In the rows, zero is written as 128.
Each path below is one point turned by a fixed rotation once a step. After each direction that follows a path, write how fast that rotation turns it, in degrees each step (0 if it stays still).
Each turn is a multiple of 5 degrees from 10 to 175, or 0.
Each row of a path follows its step; steps can be skipped.
Path 1:
step 0: [122 127 126 131 125 130 131 125 125 126 134 127 121 131 129 128 141 138
 130 127 126 120 130 120 124 129 127 131 133 125 140 131 127 132 127 134
 122 130 121 128 119 126 122 129 134 116 131 128 121 120 132 118]
step 1: [126 132 134 123 124 131 133 131 138 125 137 128 129 140 127 122 137 133
 129 135 130 130 134 132 122 133 129 127 124 127 126 132 133 127 128 124
 120 125 132 126 129 137 124 130 130 125 142 125 112 129 129 130]
step 2: [128 128 132 125 129 126 132 124 134 131 132 129 128 136 136 120 126 147
 137 123 129 129 133 126 126 129 122 136 126 124 126 130 123 135 120 133
 120 118 132 129 125 134 124 123 130 122 120 126 128 125 126 125]
step 3: [120 130 126 130 123 124 129 127 132 116 124 128 120 130 137 126 135 135
 124 128 127 124 134 136 119 126 133 122 125 125 117 129 127 117 125 131
 125 124 127 138 121 133 119 129 128 119 125 128 124 128 127 128]
step 4: [126 127 133 138 131 127 123 122 133 132 134 121 125 138 129 122 140 136
 134 132 125 127 141 133 137 131 129 125 127 124 133 127 125 124 122 117
 123 122 121 135 123 130 131 126 129 124 129 130 133 123 129 127]
step 5: [133 130 120 134 122 123 127 127 128 123 136 130 125 129 134 125 136 131
 134 136 124 128 132 123 123 130 131 123 131 122 130 133 126 132 120 134
 123 122 119 119 114 129 121 132 131 123 133 131 122 128 119 125]
step 6: [132 134 132 123 127 122 133 126 131 125 135 132 129 139 124 121 133 136
 125 130 128 133 138 133 125 128 129 136 131 123 137 127 129 127 130 121
 130 127 123 132 121 128 125 133 132 118 126 129 111 129 136 128]
step 7: [122 131 129 123 120 136 138 124 133 127 136 125 127 133 128 120 131 140
 132 138 129 133 134 131 125 132 120 126 119 130 125 133 122 132 116 135
 124 125 125 128 128 122 120 132 134 124 125 123 129 127 128 128]
step 8: [129 129 131 127 129 117 127 131 135 124 123 130 125 131 138 115 134 135
 119 127 136 127 139 131 118 123 127 122 130 123 130 137 130 128 121 128
 119 118 131 134 128 131 125 134 125 125 126 128 129 124 129 130]
step 9: [120 129 130 132 127 133 129 127 133 131 129 129 122 135 130 128 145 134
 126 126 120 120 134 129 128 126 127 123 126 126 132 131 118 129 127 125
 135 119 124 129 121 129 123 125 131 116 123 123 129 115 129 122]
Speeds:
[129 128 125 127 129 127 129 129 125 127 126 130 127 129 131 125 128 127
 126 127 126 127 129 125 129 127 128 131 131 127 128 128 128 129 128 128
 128 125 128 126 128 129 126 126 126 129 126 128 127 129 127 128] | 120
